One turn or mirror swaps these rows in pairs. Which row does each one swap with?
vebo: [ 2.83  4.00  2.52 -0.50 -3.21 -0.60  1.50  1.09  2.24  4.32  1.11  0.38
  0.74 -1.00 -0.58  0.22 -0.86 -0.79 -1.19  1.41 -0.90  3.62 -2.25]
vovad: [ 3.49  2.29  0.93 -0.01 -4.85  2.44  1.56 -1.15 -0.14  0.89  3.47 -0.09
  2.63  0.68 -1.07  0.72 -2.11  0.32 -3.10  1.17  0.24  1.60 -3.15]
bil: [ 3.51  2.89 -0.27  0.23 -4.21  2.35  1.25  1.03  0.75  2.47  1.00 -1.51
  2.03 -0.89 -2.03 -1.93 -3.22  1.40 -1.57  0.92  0.17  3.20 -1.13]
gatu: [ 2.47  3.95 -0.31 -0.55 -0.42  1.92 -1.64 -2.20 -0.31  2.59  2.64 -0.63
  2.61 -2.01 -0.34 -0.28 -0.43 -0.54 -2.82 -1.25 -1.81  0.40  0.26]
Zekev: [ 2.18  3.11 -0.06 -0.93 -1.21  2.15 -1.57 -1.42  0.30  3.22  2.85 -0.42
  3.31 -2.15  0.56 -0.23 -1.06 -0.68 -3.43 -0.99 -1.12 -0.17  0.39]
buve: [ 3.64  3.19 -0.41  0.02 -3.00  2.11  1.87  0.80  1.29  2.50  1.10 -1.10
  1.89 -0.53 -3.17 -2.00 -2.59  1.19 -0.59  1.04  0.33  2.34 -1.69]
rov: [-0.34  3.27  0.75 -1.40 -1.26  1.14 -0.11  0.36  1.42  2.00 -2.43 -0.40
  2.46  0.89 -3.77  0.95  0.26  1.73 -1.66 -0.63  2.37  2.88 -0.41]
lebig: [ 0.71  4.11  4.48 -1.15 -1.29  3.32 -1.41 -1.70  0.14 -0.73  1.23  0.77
  0.91  0.08 -1.85 -0.25  0.08  0.51 -4.20  0.77  0.00  1.69 -1.33]
supo: [ 0.85  1.71  2.62  0.50 -2.01 -0.44  2.00  1.26  2.06  1.92  1.17 -1.03
  0.76  0.30 -0.76  1.70 -0.24  0.65 -0.24  0.60  2.89  3.86 -3.07]
kem: [ 1.90  3.87  4.46 -1.58 -1.13  4.06 -0.74 -0.82 -0.30 -0.58  0.35  0.69
  0.84  0.09 -2.26  0.02 -0.41  1.24 -4.55  0.10 -0.68  2.84 -1.20]
paf: [ 1.78  2.44  1.54 -2.56 -3.12  1.61  0.78  0.50  0.95  1.26  0.03 -0.25
  3.97 -1.55 -2.61  3.37 -1.63  4.00 -1.46 -1.76  0.95  4.24 -0.29]
vavaz: [-0.21  3.43  2.49 -0.34 -0.16 -0.38  0.24 -1.60 -0.14  0.51  1.38  0.05
  3.10  0.18  0.89  2.59  1.47 -0.05 -2.32  0.25  0.22  3.22  1.21]
fazab: [ 1.82  1.98  2.46  0.37 -2.63 -0.55  2.33  1.64  2.62  2.25  0.83 -0.63
  0.91  0.84 -0.56  1.17 -0.48  0.54  0.31  0.70  2.17  3.87 -2.19]
zin: [ 3.34  2.61  0.00  0.08 -4.17  2.39  2.23 -0.53  0.32  1.45  1.85 -1.25
  2.24  0.27 -2.66 -1.40 -3.01  1.08 -2.51  0.95  0.02  2.69 -2.10]
Zarek: [ 0.22  2.52  0.63 -1.71 -1.11  2.00 -0.68  0.97  2.43  2.71 -2.10 -0.68
  2.05 -0.01 -3.63  1.14 -0.44  2.24 -1.63 -1.71  2.34  2.59 -1.03]
vaziv: [ 4.34  2.56  0.04  0.17 -4.66  1.94  1.47 -0.19  0.07  1.08  2.35 -0.94
  1.92  0.27 -2.74 -0.16 -2.64  1.06 -2.22  1.40  0.68  2.16 -1.71]
Mag: [ 0.10  2.78  3.59 -0.64  0.03 -0.33 -0.23 -1.28  0.66  0.63  2.27 -0.21
  2.24 -1.17  1.82  2.70  0.86 -0.94 -1.61 -0.39 -0.36  2.54  0.46]
Boket: [ 2.73  2.69  1.21 -2.49 -2.44  1.92  1.43  0.96  1.05  1.04  0.06 -0.56
  3.91 -2.25 -1.90  3.19 -2.07  3.54 -1.31 -1.99  0.65  4.04  0.13]
bevuk: [ 1.82  3.64  2.52 -0.70  0.71  1.40  0.45  0.06  1.39  1.67  2.10 -2.31
  2.49 -2.63  2.10  0.01 -0.35  0.90 -0.37 -1.33 -1.06  3.14  0.67]
Guno: [ 1.87  4.26  3.80 -2.21 -2.68  3.78  0.61  0.00 -0.16 -0.36 -0.39  0.39
  1.72 -0.85 -2.60  0.86 -1.21  3.16 -3.70  0.02 -0.33  4.08 -0.09]
Sivu: [ 1.39  1.58  3.80 -3.01 -1.56  2.80 -2.40  0.20  2.21  1.92  1.26  0.74
  1.54 -2.58 -1.78  1.26 -0.65  1.08 -2.74 -2.61  1.20  0.66 -2.79]
Tib: [ 3.33  1.32  3.43 -2.13 -3.71  2.79 -0.35 -1.69  0.94  0.86  3.20  1.43
  2.39 -1.57 -0.56  1.89 -0.88  0.80 -3.78 -1.20 -0.55  0.96 -3.18]
luz: [ 0.42  3.28  3.49 -0.57 -0.16  0.31  0.92 -1.82  0.18  0.71  1.98 -0.10
  2.71  0.06  1.20  2.73  1.72 -0.28 -1.61 -0.31  0.29  2.69  0.99]
gik: [ 0.70  0.73  2.25  0.28 -1.84  0.38  0.84  0.81  2.30  1.39  0.81 -1.13
  0.01  1.46 -0.60  0.31  0.04  0.76 -0.35  0.04  2.89  3.01 -2.96]
dak: [ 2.77  2.79  0.31  0.22 -1.18  2.93  1.54  1.26  1.30  2.57 -0.10 -1.97
  1.20 -2.12 -1.85 -2.33 -1.16  1.35 -0.14  0.30 -0.47  3.48 -0.31]
Sabi: [ 2.35  1.20  0.29 -1.98 -2.83  1.74  0.62  0.34  1.45  1.44  0.46 -1.05
  4.31 -2.25 -1.16  3.62 -2.11  2.70 -1.25 -2.19  1.31  3.57 -0.13]
mif: [ 3.47  3.05 -0.72  0.81 -4.70  2.88  1.02  0.11  1.25  1.54  2.19 -0.91
  1.77  0.37 -1.76 -0.09 -2.48  1.07 -2.41  1.99  0.42  2.35 -1.99]
Raz: [ 2.62  4.90  2.07 -1.57 -1.90  0.97 -0.19 -0.12  0.51  4.20  2.14  1.05
  1.16 -0.94 -0.37 -0.07  0.12 -1.49 -2.97  0.89 -2.50  0.92 -1.20]
rava: [ 1.64  4.66  0.99 -0.85 -1.25  1.80 -0.76 -0.72  0.09  3.91  1.97  0.37
  1.93 -2.37 -0.48 -1.10  0.86 -1.45 -2.74  0.31 -2.24  0.62 -1.05]
Tek: [ 3.12  4.95  2.77 -0.70 -2.02  0.87  1.27  0.12  0.20  4.24  2.29  0.74
  1.51 -1.43 -1.23 -1.09 -0.45 -0.59 -3.25  0.81 -2.38  1.49 -1.63]
viz: [-0.21  2.89  3.88 -0.62 -0.21  2.76 -1.72 -1.67  0.65 -0.38  1.56  0.02
  0.56  0.55 -2.00 -0.37  0.61 -0.02 -3.74  0.57  1.16  1.54 -1.81]
zoved: [ 3.19  5.16  2.32 -0.81 -1.74  0.24  0.33  0.10  0.65  4.09  2.27  1.28
  1.33 -1.09 -0.87 -0.80 -0.44 -0.93 -2.11  1.70 -2.01  2.38 -2.13]
nodam: [ 2.81  1.21  4.22 -1.81 -2.82  2.15 -1.08 -1.24  1.47  0.49  3.16  1.40
  1.51 -1.38 -0.34  1.86 -0.75  0.96 -4.25 -1.13  0.41  0.86 -3.55]
sulir: [ 2.93  2.68  1.34 -0.06  0.03  1.53  0.52  1.04  0.99  3.02  0.37 -2.27
  1.87 -3.66 -0.73 -1.35 -1.74  1.71  0.17 -1.77 -0.43  2.55  0.52]
valar: [ 0.91  1.69  2.58 -2.59 -1.52  2.31 -2.50  0.56  2.32  3.04  0.12  1.19
  1.53 -2.00 -1.72  1.36 -0.35  1.19 -2.67 -2.69  1.63  0.52 -2.83]
Zut: [ 0.87  0.99  2.85 -2.93 -0.75  2.54 -2.34  0.18  2.06  2.24  0.25  0.46
  0.88 -1.82 -2.07  0.70 -0.27  1.43 -2.23 -3.14  1.31  0.61 -2.26]
gefe: [ 0.55  3.97  3.33 -0.31  0.17  0.12  0.16 -1.35  0.29  0.84  2.86 -0.62
  2.38 -0.89  2.06  2.69  1.20 -0.32 -1.60 -0.36 -0.11  2.74  0.57]
feg: [-0.53  4.56  2.35 -0.54 -0.47  0.53  0.19 -1.75  0.26  0.30  1.31  0.53
  3.24 -0.09 -0.03  2.78  1.23 -0.12 -2.52  0.67  0.83  3.14  1.16]
fiti: [ 0.00  1.55  3.37  0.52 -1.46  1.74 -0.82 -0.57  1.42 -0.96  1.13 -0.76
  0.05  0.92 -0.71 -0.27  0.40  0.05 -1.40 -0.20  2.49  1.28 -2.62]
meve: [ 1.77  2.38 -0.99 -0.84 -0.92  1.79 -1.54 -2.53  0.05  2.39  2.23 -0.72
  4.21 -2.07 -0.49  0.64 -1.56 -0.25 -2.43 -1.65 -0.24  0.02  0.20]
baf: [ 1.95  4.88  3.66 -2.22 -2.32  2.88  0.57  0.12 -0.16 -0.20 -0.76  1.13
  2.24 -0.92 -3.35  1.23 -0.98  2.46 -3.79  0.30 -0.16  4.02 -0.93]
dazit: [ 2.78  1.54  3.80 -1.79 -4.33  2.13  0.05 -1.12  0.54  0.53  3.97  1.04
  1.98 -0.76 -0.16  1.88 -1.22  0.46 -4.04 -0.09 -0.51  1.41 -3.07]
Gimig: [ 0.67  1.43  2.47 -0.03 -3.10 -0.14  1.74  1.23  2.16  1.33  1.19 -1.08
  0.19  0.76 -0.72  0.93 -0.37  0.83 -0.42  0.60  3.06  4.14 -2.27]
veza: [ 2.57  2.34 -1.02 -0.98 -1.30  1.99 -1.50 -1.72 -0.13  2.23  3.12 -1.01
  4.35 -1.43 -0.54  1.59 -1.10  0.07 -1.94 -2.06  0.14 -0.09  0.49]
Nota: [ 2.88  3.32  0.88 -0.18 -0.73  2.16  0.68  1.89  1.54  1.53  0.47 -2.64
  1.96 -2.83 -0.93 -1.37 -1.81  1.42  0.47 -1.26  0.09  3.65  0.04]
fimud: [ 1.66  2.53 -1.12 -0.56 -2.32  2.67 -1.71 -1.85  0.74  2.10  2.57 -0.81
  3.96 -1.17  0.34  1.00 -0.87  0.24 -1.45 -1.74 -0.47  0.26  0.82]
bedig: [-0.78  3.89  0.83 -0.87 -0.89  1.15  0.49 -0.22  0.64  1.60 -0.62  0.43
  2.77  1.61 -2.31  3.31  0.73  0.80 -2.52  0.54  1.52  3.37  0.82]
rorol: [ 1.99  1.29 -1.52 -0.80 -2.19  1.94 -0.42 -1.72  0.57  1.76  2.10 -1.58
  4.10 -1.82 -0.67  2.54 -1.93  0.96 -0.97 -2.10  1.12  1.16  0.81]
Memi: [ 2.75  3.84  3.38 -2.89 -2.91  3.10  0.67  0.46  0.24  0.47 -1.04  0.42
  2.31 -0.83 -2.99  1.82 -1.05  3.49 -3.59 -0.35 -0.32  4.21 -0.61]
roniv: [ 0.45  1.08  2.26  0.31 -2.12 -0.31  1.62  1.33  2.60  1.23  1.46 -0.84
  0.64  0.82 -0.79  0.71 -0.09  0.32 -0.70  0.59  3.03  3.38 -2.77]
suzu: [ 2.65  1.92  0.62 -2.32 -3.35  2.46  0.87 -0.04  0.90  1.31  0.57 -0.56
  3.75 -2.46 -2.27  3.44 -2.33  3.46 -1.37 -1.77  0.53  3.80 -1.03]
mev: [ 0.02  3.48  2.66 -0.77  0.01  0.08 -0.23 -1.21  0.18  0.85  1.64  0.60
  3.37 -0.16  1.51  2.91  1.37 -0.44 -2.46  0.14  0.77  2.74  0.70]
Godi: [ 3.17  1.60  4.13 -2.06 -3.26  1.88 -0.81 -0.95  0.73  1.16  3.54  1.56
  1.09 -1.61 -0.18  1.93 -0.96  0.53 -3.62 -1.22 -0.51  0.94 -3.73]
pep: [ 0.22  2.76  1.56 -2.79 -1.46  1.88 -1.46  1.02  2.43  2.62 -1.39 -0.01
  2.07 -1.46 -3.61  1.21 -0.79  1.55 -1.33 -2.01  2.16  1.05 -1.69]
firi: [ 2.77  3.35  0.79 -0.74  0.25  1.56  0.82  0.43  1.94  2.29  1.05 -2.57
  1.68 -2.85  0.08 -1.52 -0.64  1.42  0.00 -2.13 -0.31  3.05  0.75]
suvi: [ 1.19  2.19  2.61 -0.25 -2.18 -0.60  2.98  2.07  2.42  2.03  0.82 -1.05
  1.30  0.80 -0.50  1.50 -0.58  0.70 -0.69  0.78  1.72  4.27 -2.41]

dak swaps with rava
Sabi swaps with dazit
gik swaps with feg
meve swaps with zin
gatu swaps with buve
Sivu swaps with Memi
viz swaps with rov
Nota swaps with Raz
pep swaps with kem
bil swaps with Zekev
nodam swaps with paf
firi swaps with zoved
Tib swaps with suzu
Guno swaps with valar
rorol swaps with vovad

